128 stands for zero in the data rows.
Each row has a hidden score. How much does it go up from the first row of each pair to the second? 10 means little or no change, 20 a big rise and 0 a big fall. The score is a weighted sum of the row's numbers plus the product of two more (or one squared), each taken from its middle value.
[113, 126, 68, 126, 118, 157, 99, 177, 164, 139, 95, 161, 78, 112, 119, 187]
[166, 154, 129, 102, 95, 84, 186, 180, 106, 111, 110, 92, 146, 76, 187, 88] >> 6
[117, 66, 72, 148, 112, 155, 132, 145, 186, 74, 112, 167, 104, 114, 148, 158]
[145, 98, 123, 74, 130, 54, 166, 181, 111, 130, 133, 87, 200, 101, 188, 142] >> 11
[113, 149, 138, 155, 99, 190, 89, 107, 138, 155, 131, 175, 49, 147, 59, 131]
[111, 91, 64, 152, 111, 130, 116, 181, 180, 69, 119, 150, 131, 87, 161, 169] >> 8
[151, 193, 188, 117, 113, 133, 149, 118, 70, 174, 134, 97, 109, 114, 95, 91]
[110, 63, 77, 140, 109, 140, 117, 157, 178, 50, 130, 164, 134, 114, 154, 177] >> 7
[96, 136, 103, 196, 147, 160, 87, 109, 186, 99, 127, 158, 72, 135, 96, 131]
[111, 134, 85, 156, 90, 172, 85, 141, 155, 120, 138, 186, 66, 95, 115, 171] >> 9
[153, 144, 141, 141, 168, 81, 192, 104, 124, 103, 129, 81, 144, 135, 169, 32]
[145, 150, 119, 108, 104, 72, 157, 201, 113, 106, 101, 78, 179, 81, 186, 137] >> 7
[163, 178, 151, 72, 70, 148, 133, 170, 76, 178, 96, 106, 118, 106, 123, 144]
[94, 97, 107, 196, 165, 146, 104, 76, 184, 77, 137, 155, 123, 163, 107, 121] >> 11
[156, 194, 146, 164, 127, 93, 169, 130, 103, 130, 133, 86, 118, 78, 162, 42]
[127, 157, 187, 123, 165, 75, 155, 103, 89, 123, 144, 70, 193, 151, 132, 88] >> 10
[135, 150, 198, 111, 132, 94, 165, 112, 70, 126, 167, 88, 176, 127, 126, 80]
[133, 157, 187, 118, 169, 60, 155, 143, 74, 127, 171, 82, 163, 119, 135, 82] >> 9
[110, 60, 90, 116, 112, 168, 104, 124, 161, 144, 134, 183, 101, 134, 115, 190]
[119, 56, 79, 148, 114, 136, 125, 137, 185, 52, 120, 161, 143, 114, 159, 167] >> 9
[143, 109, 141, 44, 79, 113, 111, 182, 89, 177, 132, 111, 184, 127, 139, 188]
[149, 158, 110, 117, 105, 76, 149, 178, 114, 80, 108, 85, 189, 80, 216, 124] >> 8
[142, 196, 167, 136, 163, 77, 148, 113, 86, 137, 149, 73, 161, 111, 146, 70]
[135, 149, 184, 78, 128, 98, 134, 128, 68, 189, 139, 80, 189, 151, 117, 127] >> 12
[138, 88, 116, 84, 160, 52, 169, 154, 138, 103, 128, 77, 214, 133, 175, 140]
[146, 194, 190, 128, 128, 132, 149, 108, 73, 175, 123, 97, 111, 124, 92, 84] >> 9
[169, 196, 140, 91, 128, 101, 139, 158, 89, 175, 96, 79, 132, 94, 153, 122]
[130, 176, 162, 150, 170, 51, 143, 150, 106, 107, 138, 64, 181, 122, 148, 72] >> 9
[125, 132, 199, 80, 127, 110, 120, 127, 63, 182, 170, 110, 167, 151, 87, 139]
[170, 142, 104, 54, 94, 109, 162, 146, 118, 179, 75, 99, 161, 138, 191, 109] >> 18
[107, 110, 80, 125, 129, 161, 99, 161, 155, 133, 113, 182, 58, 124, 109, 190]
[119, 126, 209, 149, 161, 104, 115, 91, 101, 95, 178, 104, 138, 183, 86, 101] >> 8
[150, 191, 160, 141, 138, 79, 163, 118, 94, 119, 133, 74, 168, 103, 159, 61]
[149, 124, 163, 49, 80, 96, 148, 157, 85, 161, 131, 88, 212, 128, 145, 143] >> 10
[100, 136, 156, 166, 139, 182, 97, 57, 123, 129, 138, 155, 109, 181, 66, 128]
[110, 67, 94, 106, 108, 165, 100, 143, 148, 128, 124, 177, 108, 151, 109, 206] >> 9
[117, 143, 114, 86, 98, 146, 87, 199, 110, 129, 113, 148, 110, 104, 120, 220]
[112, 81, 73, 171, 142, 149, 127, 111, 193, 67, 105, 163, 116, 137, 146, 132] >> 11
[148, 204, 162, 150, 146, 106, 162, 99, 93, 140, 116, 82, 135, 115, 142, 55]
[110, 88, 56, 143, 150, 127, 119, 164, 186, 91, 103, 151, 117, 112, 168, 159] >> 9
[162, 149, 146, 66, 64, 111, 133, 180, 73, 175, 145, 112, 153, 65, 163, 146]
[104, 88, 115, 188, 178, 161, 117, 65, 173, 104, 135, 156, 88, 172, 101, 110] >> 14
[148, 143, 188, 96, 112, 139, 160, 83, 74, 192, 144, 107, 145, 157, 97, 75]
[155, 116, 183, 134, 159, 120, 178, 62, 110, 121, 137, 106, 134, 157, 120, 48] >> 10
[92, 102, 140, 171, 130, 186, 93, 82, 146, 113, 156, 177, 90, 156, 68, 142]
[153, 104, 142, 45, 139, 76, 164, 137, 106, 186, 126, 81, 200, 149, 162, 119] >> 13
[114, 116, 163, 147, 129, 189, 120, 63, 125, 150, 139, 159, 80, 181, 53, 115]
[144, 130, 188, 89, 150, 110, 160, 88, 76, 208, 155, 98, 152, 160, 103, 80] >> 9
[114, 100, 110, 199, 164, 150, 126, 71, 183, 69, 136, 157, 91, 155, 111, 88]
[177, 180, 124, 80, 86, 127, 145, 171, 97, 168, 87, 99, 121, 75, 164, 127] >> 11
[180, 185, 125, 80, 84, 135, 136, 158, 100, 174, 77, 99, 118, 99, 157, 127]
[147, 125, 190, 109, 134, 84, 167, 96, 89, 100, 166, 91, 203, 127, 143, 77] >> 3
[114, 106, 69, 139, 124, 172, 94, 135, 171, 154, 107, 174, 74, 125, 122, 171]
[160, 75, 84, 69, 63, 169, 135, 134, 146, 145, 87, 152, 139, 143, 153, 165] >> 12
[115, 104, 63, 180, 144, 151, 120, 121, 195, 91, 112, 161, 89, 112, 148, 124]
[158, 151, 97, 121, 95, 80, 155, 188, 122, 94, 111, 94, 170, 61, 206, 122] >> 9
[93, 113, 154, 132, 114, 185, 92, 92, 120, 123, 144, 177, 104, 171, 62, 169]
[163, 87, 103, 86, 109, 72, 191, 153, 140, 101, 130, 98, 180, 101, 197, 113] >> 11
[115, 77, 72, 163, 122, 143, 117, 124, 192, 52, 114, 154, 139, 122, 160, 156]
[105, 160, 110, 183, 142, 176, 96, 99, 169, 150, 117, 158, 46, 139, 74, 117] >> 12
[136, 161, 186, 105, 153, 114, 142, 96, 79, 175, 124, 85, 164, 179, 93, 95]
[118, 199, 165, 150, 106, 174, 80, 104, 111, 159, 122, 135, 90, 142, 61, 131] >> 8
[159, 138, 112, 104, 125, 60, 151, 198, 102, 122, 135, 100, 162, 56, 196, 126]
[139, 182, 194, 117, 126, 123, 123, 116, 61, 191, 154, 103, 120, 124, 86, 114] >> 12
[141, 110, 151, 47, 109, 78, 143, 175, 88, 163, 140, 91, 207, 119, 152, 161]
[164, 147, 111, 123, 103, 82, 177, 198, 118, 115, 106, 92, 137, 67, 182, 92] >> 9
[160, 167, 136, 79, 108, 86, 138, 183, 78, 172, 112, 91, 161, 84, 171, 141]
[106, 139, 101, 191, 196, 139, 98, 105, 189, 116, 120, 141, 56, 152, 88, 117] >> 15
[109, 85, 62, 165, 136, 147, 132, 147, 194, 75, 103, 152, 109, 113, 156, 141]
[148, 188, 184, 119, 138, 120, 142, 100, 75, 183, 127, 84, 138, 141, 100, 88] >> 12
[149, 132, 104, 109, 95, 81, 150, 214, 114, 91, 126, 101, 168, 59, 189, 142]
[118, 82, 54, 163, 158, 119, 125, 156, 190, 124, 133, 155, 93, 88, 158, 133] >> 16
[119, 58, 63, 140, 148, 121, 133, 148, 190, 89, 121, 152, 124, 113, 164, 156]
[98, 118, 103, 191, 116, 155, 88, 136, 184, 98, 146, 168, 58, 107, 101, 149] >> 16
[157, 112, 156, 37, 69, 106, 160, 173, 77, 176, 128, 118, 167, 115, 146, 140]
[92, 87, 73, 162, 141, 134, 97, 169, 180, 82, 128, 155, 122, 109, 138, 179] >> 12
[147, 167, 138, 75, 71, 134, 116, 200, 86, 138, 102, 109, 150, 82, 150, 172]
[87, 87, 128, 112, 122, 169, 80, 124, 132, 128, 137, 169, 127, 173, 89, 203] >> 13
[145, 188, 159, 139, 181, 80, 162, 123, 99, 134, 112, 67, 149, 132, 143, 60]
[94, 148, 147, 201, 198, 121, 80, 101, 157, 105, 162, 144, 60, 152, 78, 111] >> 9
[102, 96, 99, 168, 121, 191, 111, 103, 171, 75, 120, 179, 83, 147, 102, 146]
[94, 116, 150, 142, 175, 169, 108, 63, 132, 143, 129, 150, 108, 205, 61, 134] >> 15
[114, 148, 118, 205, 200, 122, 115, 85, 175, 118, 143, 142, 49, 146, 99, 71]
[144, 214, 179, 117, 103, 138, 124, 128, 80, 155, 112, 87, 132, 116, 101, 118] >> 8
[100, 113, 135, 142, 117, 191, 97, 90, 140, 119, 117, 183, 82, 176, 79, 151]
[92, 114, 145, 188, 140, 177, 99, 64, 147, 91, 146, 165, 109, 166, 74, 127] >> 9
[99, 130, 147, 168, 128, 188, 87, 75, 127, 143, 155, 168, 92, 161, 58, 129]
[107, 97, 64, 172, 160, 149, 115, 127, 195, 99, 112, 158, 86, 119, 142, 139] >> 10
[142, 88, 130, 78, 146, 38, 158, 166, 115, 114, 162, 97, 202, 106, 196, 131]
[142, 185, 187, 109, 132, 101, 132, 134, 65, 180, 139, 80, 149, 122, 107, 117] >> 10
[130, 160, 200, 105, 127, 121, 116, 101, 63, 187, 166, 111, 146, 144, 83, 124]
[160, 106, 119, 89, 105, 59, 177, 164, 120, 108, 139, 89, 198, 84, 200, 120] >> 11
[117, 78, 74, 102, 99, 126, 107, 181, 141, 139, 160, 176, 112, 82, 158, 194]
[147, 167, 125, 81, 125, 70, 128, 195, 89, 161, 124, 84, 176, 91, 163, 150] >> 8
[120, 60, 68, 125, 120, 128, 113, 154, 177, 84, 116, 147, 159, 123, 163, 183]
[164, 120, 143, 42, 88, 109, 176, 154, 96, 182, 105, 88, 186, 120, 151, 125] >> 11
[137, 150, 189, 130, 158, 126, 134, 67, 78, 185, 163, 114, 122, 167, 76, 88]
[145, 153, 176, 143, 144, 117, 144, 70, 107, 100, 130, 87, 184, 172, 128, 56] >> 8
[105, 82, 117, 174, 135, 188, 122, 84, 167, 72, 125, 174, 85, 160, 95, 131]
[166, 161, 107, 114, 98, 94, 168, 176, 119, 115, 87, 88, 156, 71, 199, 104] >> 8
[118, 116, 103, 124, 89, 196, 96, 94, 146, 118, 93, 171, 117, 180, 103, 167]
[163, 121, 148, 46, 94, 99, 165, 178, 78, 188, 127, 103, 147, 103, 163, 126] >> 4
[118, 76, 72, 150, 122, 161, 128, 124, 191, 76, 87, 155, 126, 138, 146, 150]
[121, 42, 96, 128, 101, 142, 133, 156, 171, 37, 120, 156, 149, 124, 147, 178] >> 6
[148, 122, 68, 130, 145, 74, 153, 189, 152, 108, 96, 99, 148, 86, 204, 128]
[116, 94, 83, 137, 96, 187, 106, 105, 169, 99, 99, 171, 109, 159, 125, 170] >> 11
[95, 108, 114, 161, 119, 185, 96, 88, 157, 105, 122, 181, 91, 166, 91, 158]
[110, 125, 120, 143, 123, 177, 81, 107, 133, 164, 135, 187, 57, 156, 76, 159] >> 11
[99, 80, 84, 133, 125, 165, 97, 119, 173, 131, 122, 175, 106, 153, 107, 184]
[107, 45, 83, 134, 134, 112, 119, 166, 171, 68, 139, 156, 146, 117, 162, 180] >> 9
[108, 72, 74, 147, 125, 139, 125, 146, 186, 48, 98, 150, 147, 133, 157, 166]
[117, 141, 58, 138, 136, 143, 89, 158, 171, 119, 98, 159, 85, 120, 141, 171] >> 15
[134, 106, 190, 88, 169, 69, 157, 125, 80, 137, 180, 84, 184, 142, 133, 106]
[114, 166, 126, 219, 201, 109, 94, 92, 164, 98, 160, 135, 64, 127, 99, 86] >> 15
[151, 191, 169, 97, 95, 107, 136, 174, 66, 155, 138, 99, 125, 74, 133, 129]
[120, 58, 77, 118, 113, 155, 109, 131, 165, 125, 126, 177, 111, 148, 123, 183] >> 16
[151, 198, 173, 107, 139, 100, 144, 122, 77, 184, 115, 76, 146, 122, 126, 95]
[143, 105, 150, 50, 102, 76, 154, 182, 81, 175, 161, 98, 185, 102, 150, 155] >> 9
[149, 189, 175, 145, 146, 101, 171, 102, 82, 152, 142, 89, 120, 105, 134, 52]
[145, 105, 143, 68, 117, 54, 170, 179, 101, 125, 146, 88, 196, 100, 175, 143] >> 10
[145, 153, 192, 113, 128, 91, 159, 103, 72, 145, 167, 89, 179, 115, 138, 75]
[97, 109, 142, 145, 117, 181, 94, 81, 133, 84, 126, 161, 138, 193, 72, 169] >> 12
[159, 176, 118, 131, 138, 71, 172, 155, 116, 114, 107, 77, 157, 91, 192, 68]
[146, 133, 125, 70, 96, 92, 134, 210, 94, 159, 118, 97, 172, 77, 170, 168] >> 8
[135, 163, 188, 107, 149, 106, 139, 91, 75, 181, 146, 84, 181, 155, 104, 89]
[134, 189, 188, 131, 155, 82, 139, 122, 66, 152, 170, 86, 137, 110, 121, 95] >> 8
[102, 139, 95, 204, 138, 154, 93, 104, 190, 95, 131, 159, 77, 121, 112, 117]
[149, 186, 168, 128, 145, 82, 160, 131, 87, 130, 125, 64, 160, 116, 152, 78] >> 6
[111, 157, 137, 145, 144, 136, 63, 155, 122, 168, 177, 158, 49, 105, 65, 170]
[91, 99, 128, 159, 149, 167, 79, 85, 141, 124, 157, 178, 103, 174, 84, 152] >> 12
[150, 134, 163, 49, 74, 92, 155, 176, 75, 169, 144, 103, 180, 97, 149, 135]
[95, 126, 142, 141, 151, 170, 84, 73, 128, 151, 142, 170, 100, 185, 67, 151] >> 15
[167, 149, 137, 70, 114, 88, 162, 183, 81, 192, 127, 94, 135, 74, 166, 121]
[113, 70, 146, 64, 97, 131, 94, 167, 102, 135, 154, 155, 164, 147, 116, 206] >> 9
[115, 165, 145, 174, 133, 173, 98, 83, 142, 166, 144, 161, 43, 138, 56, 103]
[107, 85, 85, 125, 104, 164, 81, 131, 163, 130, 129, 173, 124, 133, 114, 203] >> 12
[141, 123, 191, 66, 124, 114, 117, 103, 69, 199, 168, 130, 142, 163, 97, 134]
[112, 98, 106, 187, 153, 169, 129, 68, 185, 64, 110, 148, 112, 162, 119, 106] >> 11
[157, 205, 171, 114, 131, 123, 127, 113, 80, 192, 111, 88, 116, 133, 104, 107]
[147, 201, 180, 116, 122, 130, 136, 120, 77, 181, 110, 85, 120, 138, 95, 103] >> 9
[114, 114, 73, 144, 87, 181, 97, 143, 165, 136, 119, 181, 76, 101, 125, 172]
[123, 70, 81, 131, 106, 144, 133, 150, 180, 33, 92, 141, 162, 125, 176, 160] >> 7
[141, 135, 175, 142, 172, 74, 175, 82, 112, 100, 162, 91, 177, 133, 143, 39]
[102, 116, 141, 155, 143, 188, 110, 71, 139, 137, 135, 167, 78, 182, 55, 128] >> 16
[107, 148, 142, 159, 98, 190, 77, 98, 123, 149, 152, 177, 72, 135, 68, 143]
[103, 65, 90, 116, 115, 164, 106, 134, 162, 137, 129, 179, 98, 144, 107, 197] >> 11
[142, 194, 192, 116, 101, 133, 132, 126, 64, 165, 150, 99, 123, 107, 90, 113]
[138, 150, 164, 156, 175, 96, 172, 69, 126, 97, 124, 84, 160, 162, 135, 45] >> 14
[107, 93, 92, 111, 94, 158, 89, 170, 141, 141, 141, 182, 89, 111, 116, 206]
[165, 108, 133, 46, 78, 92, 172, 185, 102, 164, 121, 106, 166, 88, 169, 137] >> 9
[105, 108, 92, 129, 113, 165, 76, 153, 145, 134, 129, 182, 82, 128, 108, 197]
[154, 147, 178, 78, 138, 84, 165, 136, 64, 200, 147, 95, 146, 123, 134, 88] >> 10
[92, 106, 129, 140, 146, 180, 97, 85, 144, 131, 118, 172, 99, 193, 71, 156]
[151, 202, 175, 128, 114, 150, 128, 89, 85, 183, 114, 100, 115, 136, 97, 88] >> 8
[88, 124, 142, 157, 124, 185, 83, 87, 139, 107, 129, 163, 116, 181, 67, 158]
[142, 148, 179, 113, 173, 70, 183, 115, 90, 132, 141, 74, 170, 132, 139, 69] >> 10
[95, 116, 136, 161, 134, 188, 94, 83, 146, 137, 133, 168, 80, 176, 62, 143]
[96, 108, 117, 177, 146, 170, 75, 81, 156, 110, 134, 165, 109, 170, 96, 157] >> 14
[149, 166, 167, 78, 111, 90, 150, 176, 65, 180, 136, 90, 153, 87, 139, 127]
[100, 121, 135, 143, 155, 178, 92, 80, 139, 133, 108, 156, 101, 205, 72, 150] >> 17
[114, 100, 73, 175, 175, 131, 116, 129, 195, 134, 135, 159, 47, 125, 114, 123]
[101, 147, 136, 167, 143, 175, 70, 85, 143, 158, 137, 150, 88, 174, 63, 133] >> 11
[114, 71, 107, 84, 95, 169, 96, 150, 134, 152, 135, 176, 115, 126, 108, 216]
[159, 116, 175, 122, 148, 116, 177, 62, 106, 127, 146, 101, 153, 155, 136, 49] >> 13
[160, 107, 116, 36, 52, 135, 153, 177, 106, 170, 92, 119, 164, 125, 162, 157]
[134, 157, 189, 137, 157, 99, 180, 91, 92, 107, 139, 84, 153, 150, 122, 56] >> 9
[105, 153, 140, 159, 108, 178, 71, 122, 134, 166, 154, 167, 57, 127, 54, 147]
[114, 70, 95, 119, 89, 185, 111, 126, 162, 98, 108, 176, 115, 155, 112, 183] >> 10
[125, 151, 88, 209, 159, 99, 95, 121, 186, 67, 145, 118, 131, 116, 159, 73]
[144, 201, 171, 157, 144, 95, 151, 103, 86, 130, 159, 89, 135, 99, 138, 52] >> 1
[158, 148, 124, 97, 95, 75, 152, 191, 95, 103, 142, 105, 167, 59, 205, 113]
[115, 62, 70, 137, 154, 128, 135, 153, 187, 66, 97, 142, 132, 136, 163, 158] >> 15
[119, 161, 132, 168, 115, 188, 94, 66, 143, 159, 122, 157, 70, 160, 79, 110]
[144, 194, 186, 117, 135, 130, 131, 114, 73, 186, 123, 90, 123, 140, 85, 101] >> 8
[136, 207, 189, 148, 116, 141, 120, 113, 79, 155, 144, 110, 102, 116, 73, 94]
[103, 92, 61, 150, 133, 147, 115, 146, 187, 97, 110, 167, 99, 115, 147, 167] >> 11
[112, 80, 64, 168, 128, 150, 130, 138, 190, 98, 128, 170, 86, 94, 150, 135]
[98, 112, 134, 171, 142, 188, 113, 62, 154, 107, 125, 160, 100, 182, 75, 121] >> 13
[107, 136, 148, 163, 157, 175, 113, 47, 134, 146, 120, 145, 104, 194, 70, 109]
[118, 158, 150, 165, 98, 181, 80, 92, 125, 153, 167, 171, 61, 124, 69, 118] >> 7
[113, 107, 130, 142, 129, 188, 104, 70, 139, 135, 127, 178, 77, 184, 83, 138]
[112, 82, 134, 177, 148, 184, 128, 68, 165, 73, 124, 162, 96, 169, 94, 107] >> 7
[104, 101, 67, 165, 138, 109, 98, 187, 170, 84, 145, 155, 104, 92, 151, 170]
[110, 73, 76, 154, 121, 156, 127, 136, 189, 58, 98, 156, 118, 140, 151, 154] >> 5
[120, 71, 79, 138, 130, 145, 139, 140, 190, 42, 84, 144, 137, 136, 156, 157]
[146, 150, 128, 66, 117, 79, 132, 200, 86, 161, 118, 92, 169, 97, 163, 167] >> 7
[165, 165, 102, 132, 107, 89, 177, 158, 131, 82, 88, 91, 155, 85, 199, 84]
[96, 138, 138, 145, 78, 193, 77, 110, 127, 103, 124, 174, 109, 159, 82, 175] >> 9
[92, 97, 127, 145, 117, 189, 106, 91, 151, 110, 128, 183, 89, 172, 78, 158]
[124, 94, 75, 108, 108, 159, 99, 162, 150, 157, 127, 181, 71, 100, 132, 192] >> 8
[147, 100, 101, 76, 129, 67, 162, 178, 140, 109, 103, 89, 191, 126, 199, 134]
[125, 149, 198, 110, 145, 121, 124, 82, 73, 184, 172, 108, 153, 161, 75, 112] >> 11
[156, 144, 183, 123, 136, 114, 180, 78, 93, 143, 145, 97, 138, 131, 140, 42]
[163, 100, 131, 48, 115, 79, 173, 174, 102, 197, 129, 93, 166, 93, 169, 133] >> 10
[147, 117, 159, 142, 183, 97, 185, 65, 136, 98, 126, 94, 151, 164, 134, 46]
[108, 62, 73, 134, 149, 127, 121, 159, 183, 67, 105, 148, 139, 131, 162, 173] >> 3
[141, 124, 137, 80, 129, 54, 162, 175, 108, 105, 124, 77, 213, 117, 179, 133]
[156, 138, 125, 91, 129, 63, 170, 199, 100, 128, 123, 86, 155, 76, 183, 122] >> 9
[106, 84, 134, 185, 133, 181, 120, 73, 159, 30, 140, 156, 122, 172, 101, 119]
[165, 109, 137, 40, 109, 96, 152, 157, 94, 208, 110, 92, 182, 128, 164, 136] >> 12
[157, 147, 124, 80, 91, 87, 148, 197, 88, 147, 134, 100, 161, 59, 189, 136]
[96, 160, 124, 210, 152, 156, 99, 94, 177, 81, 127, 148, 76, 139, 85, 101] >> 13
[143, 155, 174, 130, 142, 89, 152, 85, 97, 121, 144, 72, 198, 149, 153, 68]
[114, 91, 102, 201, 161, 151, 118, 86, 186, 54, 143, 164, 90, 131, 125, 103] >> 6
